Rows are one point carried round by a steady rotation, each followed by how many ticks it has turned.
The counts run from 0 to 276.
[161 108 153 185  98 142 126 173 120 149 104 158  75 127 137  97 136 129
 182 141 135 144 166 148  98  92 138 109 166  76 114 119 122 154 122 138
  75 128 152  99 108 125 101  66 142 151 124 122 146 114 150 124 102 102
 111 115 157 152 111 130 148  79 102 130 151 146 177 148 151 148 128 100
 146 115 112 127 164 110 172 120 135 107 105] -> 176
[135 134 157 178 110 145 132 181 132 150 117 137  75 116 129  82 142 133
 175 145 112 148 147 141 114 120 134 122 188  70  99 109 108 151 122 174
 107 133 161  71 100 110 129  84 115 112 115 126 150 146 155 135 103 126
 121 142 171 151  98 151 162  79 102 125 128 145 166 170 129 136 153  92
 140 114 109 135 149 125 144 117 130  77 133] -> 3
[118 136 153 192  89 132 126 164 137 155 127 126  69 130 123 111 159 120
 174 154  92 152 139 155 126 131 116 108 191  65 109 110 110 142 120 143
 123 123 153  79 101  97 130  84 129 113 128 139 163 146 163 144  95 122
 124 115 156 152  90 146 150  83 100 117 135 155 171 140 129 156 161 112
 130 104 103 105 131 115 142  91 115  97 138] -> 273
[147 107 160 187  95 140 127 169 122 155 115 151  72 132 136 103 138 130
 179 143 134 148 167 151 103  98 132 107 160  76 112 117 130 145 117 131
  79 128 153 100 108 118  97  73 146 153 120 123 149 111 151 129  93 103
 110 104 156 153  99 130 148  70  96 136 151 143 178 143 152 149 129 104
 149 111 113 120 163 106 170 115 136 110 111] -> 178
[149 128 160 183  92 151 121 192 118 159 112 157  74 116 133  93 152 119
 188 138 121 137 148 144 113 106 134 108 164  68 105 134 116 155 127 159
  91 130 175 100 117 120 122  80 121 136 122 133 151 138 154 144 110 119
 118 132 161 145  99 148 147  66  98 130 132 158 172 145 123 136 127  80
 141 108 112 137 133 120 138 107 150  82 125] -> 19
[163 125 140 192  79 134 112 185 125 151  98 162  67 123 132  97 149 106
 192 148 116 138 148 154 105 102 133  96 165  75 122 129 104 160 130 141
  76 122 154 114 119 134 129  71 139 136 132 135 152 133 154 130 115 117
 122 113 149 149 123 126 132  88 125 127 147 170 178 135 128 169 150  99
 130 108 105 114 129 118 164 103 125 112 105] -> 98
[150 108 165 183  80 150 128 186 119 147  99 150  82 118 126  92 142 124
 181 142 130 130 156 140 103 101 126 117 172  62 105 119 119 151 122 149
  96 138 174 106 108 115 127  62 130 133 125 134 150 137 152 140 116 125
 114 125 162 153 108 129 146  72 105 122 131 168 165 137 135 131 127  84
 133 111 102 141 150 120 143 124 144  80 113] -> 218
[119 130 163 186 107 136 135 166 136 157 126 127  73 124 131  91 142 135
 167 147 115 154 147 146 121 126 127 123 186  72  98 102 114 143 113 162
 111 128 158  71  98 100 121  88 123 115 111 128 155 140 160 138  90 121
 121 124 168 154  84 146 161  74  92 126 131 139 169 166 137 140 152 100
 144 111 108 122 151 118 148 112 126  87 141] -> 0
[141 125 136 189  95 128 124 161 137 144 109 143  63 124 133  99 148 121
 180 159 109 156 153 152 107 106 126 101 195  78 121 105  97 155 124 133
 101 123 136  84  92 122 126  66 149 130 136 137 149 129 156 130  98 114
 116 107 144 150 131 134 145  98 122 125 149 163 176 151 140 169 169 120
 116 115 107 106 143 114 175 109  95 121 116] -> 115
[134 127 154 187 107 140 132 155 128 147 118 127  76 139 126 101 162 134
 178 144  92 160 133 134 126 111 123 111 194  60 118 111 106 166 121 150
 112 119 151  91 111 108 109  73 127 121 125 144 155 136 155 141  90 109
 135 115 152 142  99 157 147  85  92 118 135 142 173 163 149 163 152 112
 135 100 101  98 146  98 154 103 116 101 129] -> 42
[137 119 153 191  74 138 124 178 123 153  98 149  67 114 130  89 158 113
 179 153 119 137 144 142 117 104 117 108 182  69 116 117  96 159 126 141
 104 126 164 113 108 122 142  63 140 128 134 148 151 146 155 143 111 134
 125 106 142 148 123 129 134  82 118 126 134 183 169 138 124 154 148  94
 108 106  97 125 128 118 146 112 119  98 121] -> 67
[166 138 130 179  99 134 113 191 142 147 109 154  65 121 123 100 133 127
 198 164  99 150 146 151 100 123 132 102 180  86 116 112 108 147 127 158
  86 136 140  79 103 125 129  74 127 122 114 120 145 141 152 127 110 122
 122 142 172 161 130 133 145  94 125 122 136 158 162 144 135 155 166 112
 137 124  99 120 147 120 172 106 113 103 103] -> 126
[144 121 159 196  83 139 125 165 119 150 113 137  81 139 125 114 157 115
 182 135 112 140 143 149 117 108 128 107 165  57 115 129 121 155 121 134
  93 117 166 111 122 108 105  80 133 133 131 139 165 128 159 137 101 106
 125 105 155 146  83 138 139  78  93 118 146 147 182 133 142 162 133  97
 151  94 104 102 136 105 148  92 145  99 121] -> 255
[146 121 154 186 110 126 130 162 137 154 117 140  68 134 134  96 128 138
 174 145 119 157 155 150 107 115 138 118 171  82 111 102 121 151 115 154
  81 123 143  77 106 115 103  84 133 128 107 118 150 121 156 120  94 108
 124 120 169 156  98 135 155  84 103 134 147 125 175 170 156 160 160 116
 157 114 108 111 168 109 179 114 121 110 115] -> 164
[132 109 154 193  88 125 127 162 133 155 112 146  65 122 139  93 134 127
 169 161 143 147 164 156 106 107 122 113 173  86 115 100 110 141 109 129
  87 125 145  95  91 116 117  69 158 141 120 128 150 123 155 124  89 118
 113  91 146 158 113 114 145  80 111 135 152 157 175 147 146 158 151 108
 125 116 103 119 160 114 176 119 112 119 118] -> 147
[123 114 164 181 104 140 136 159 138 154 128 127  70 136 129 107 144 144
 171 148 102 162 161 147 114 122 124 114 188  72 104  97 127 144 115 145
 112 135 151  71  94 102 112  78 132 127 118 127 148 126 156 140  91 110
 116 121 166 157  91 146 163  71  92 131 135 140 167 158 154 142 149 118
 142 114 112 120 165 104 158 116 116  99 130] -> 196
[122 113 164 183 104 140 137 153 136 152 126 127  72 136 133 106 146 142
 169 147 108 161 163 148 111 116 121 116 191  71 106  96 124 145 115 141
 113 133 151  73  91 102 109  74 138 129 119 129 148 124 156 138  89 108
 113 114 161 154  94 146 160  73  91 132 139 139 169 159 156 145 146 121
 138 112 112 118 167 102 160 116 114 101 128] -> 195
[136 123 148 188  77 144 124 176 120 143 106 148  78 116 130 101 163 109
 183 145 115 137 151 151 107 102 124 103 188  60 111 126 103 151 129 134
 111 128 165  99 102 117 131  65 138 131 150 146 155 140 157 144 112 119
 112 116 144 144 114 140 143  85 110 119 139 179 179 129 121 147 139  93
 116 106 111 126 125 123 138 106 125  92 126] -> 264
[165 124 140 192  96 129 118 173 130 148 111 148  72 134 122 104 131 129
 191 160 120 147 146 148 104 111 127 105 165  84 122 109 115 149 114 138
  72 123 139 102 109 117 105  69 143 136 111 125 154 124 151 120  93 116
 127 109 163 162 116 117 137  95 110 117 150 147 169 139 154 166 154 110
 145 113  91 100 160 107 183 107 122 114 100] -> 132
[164 127 150 183  90 146 124 183 118 137  95 150  87 128 124  98 151 115
 190 129 107 137 144 141 103 101 139 109 179  55 112 130 110 167 134 160
  94 124 166 101 119 121 121  72 117 120 136 137 155 137 155 132 121 113
 124 137 161 144 108 146 145  89 110 113 139 153 179 148 133 153 142  90
 146 104 109 120 136 120 145 107 139  84 111] -> 249
[136 128 163 195  74 139 120 178 126 167 120 139  68 134 122 109 157 121
 184 155 108 142 135 144 131 126 114 105 157  71 117 120 117 145 114 138
  94 123 166 119 123 108 123  81 130 128 113 140 159 142 158 146  95 127
 137 105 158 154  89 130 132  67  97 124 132 157 165 127 134 157 139  99
 137  99  91 107 132 105 145  94 141  99 124] -> 60
[128  99 174 192  80 137 136 157 117 148 108 133  82 128 133  95 149 126
 164 137 136 137 158 142 110  98 119 122 177  59 108 109 117 152 113 132
 102 126 168 110 106 106 114  65 143 136 128 141 155 126 155 136  98 117
 117  94 149 148  93 128 146  72  95 124 143 155 175 145 147 147 131  93
 134 100 102 120 156 110 150 119 135  94 124] -> 223
[126 121 148 194  86 135 132 154 122 144 113 131  79 127 129 105 165 116
 175 146 113 145 145 148 114 101 119 106 196  55 115 115  99 155 121 127
 116 116 155 100  99 107 120  65 145 128 147 151 162 131 159 138  95 112
 118  98 139 145 106 139 144  90 101 115 147 166 182 139 137 161 148 104
 119 100 106 102 135 110 149 102 115 102 129] -> 268
[150 140 149 182  97 147 120 186 133 156 116 141  73 132 119 103 155 127
 195 150  83 151 130 136 124 126 125 106 180  68 112 123 113 158 126 165
 107 130 161  93 118 114 128  80 111 116 115 136 152 152 153 148 111 123
 136 144 170 150 103 154 145  79 101 119 123 155 159 147 132 149 148 102
 141 108  98 117 134 110 143  99 130  88 120] -> 48
[129 112 164 185  87 143 126 179 134 166 129 149  63 130 138 110 141 130
 177 149 121 150 174 162 111 120 127 106 159  81 103 116 138 132 118 134
  92 138 160  87 103 111 112  84 140 146 116 119 149 123 157 141  94 109
 106 114 163 158  86 136 154  57  93 143 142 149 171 138 141 137 129 108
 144 116 119 132 152 110 155 109 133 104 125] -> 182
[150 128 149 192  85 129 112 184 138 165 125 150  61 129 128 110 129 127
 188 165 119 145 150 160 112 132 123 104 149  91 113 110 127 128 110 139
  73 132 149  98 110 113 116  82 139 136 101 116 156 130 156 127  92 123
 123 112 172 169  98 117 139  74 108 129 144 147 163 127 144 155 149 108
 149 117  94 114 151 112 170 100 130 111 110] -> 136
[162 114 154 175 106 148 133 170 123 133 100 140  87 129 120  95 139 142
 186 142 114 149 150 130  99  98 131 116 191  61 112 109 114 163 122 157
  97 134 153  88 104 115 110  56 124 126 123 131 146 130 150 131 108 113
 122 132 166 152 116 142 155  91 101 114 135 147 164 159 157 140 140 103
 143 114 103 123 169 108 162 127 127  84 105] -> 205
[132 143 143 186  93 136 124 179 136 150 118 134  73 120 121 101 155 119
 185 156  90 148 136 151 117 130 125 106 196  66 108 112 102 147 127 155
 119 129 154  74 100 107 137  78 121 105 130 138 157 153 160 144 107 128
 124 133 161 152 106 148 152  90 110 113 131 162 168 141 123 153 165 105
 126 112 104 115 129 123 142  96 115  88 132] -> 276
[148 115 167 186  92 144 130 172 126 155 118 133  82 140 121 110 138 140
 181 143 114 145 148 139 115 120 123 117 164  67 108 111 132 146 113 148
  93 132 164  97 114 103 104  77 124 128 104 125 156 130 155 136  98 115
 129 120 176 158  81 132 150  71  87 119 137 136 164 143 155 142 133 100
 160 107  93 116 163 103 155 110 146  89 113] -> 211
[159 120 151 189  88 143 126 168 112 140  98 144  89 135 125 102 156 116
 184 128 115 138 141 140 107  94 134 107 176  53 117 131 110 168 128 144
  90 117 164 111 121 117 107  70 127 130 137 143 160 128 156 130 111 106
 124 116 155 143 100 141 140  90 101 111 148 151 183 143 142 160 136  92
 147  97 104 107 140 110 152 103 142  93 112] -> 252
[165 125 149 185  90 145 125 178 115 137  92 148  89 129 125  98 151 114
 188 127 111 136 142 140 104  94 139 110 179  54 113 132 108 169 132 155
  92 120 165 104 119 120 116  70 121 125 139 139 157 134 154 132 118 110
 124 130 158 142 108 143 144  92 106 110 142 154 180 147 137 156 139  90
 146 102 106 118 138 117 149 107 141  85 109] -> 250
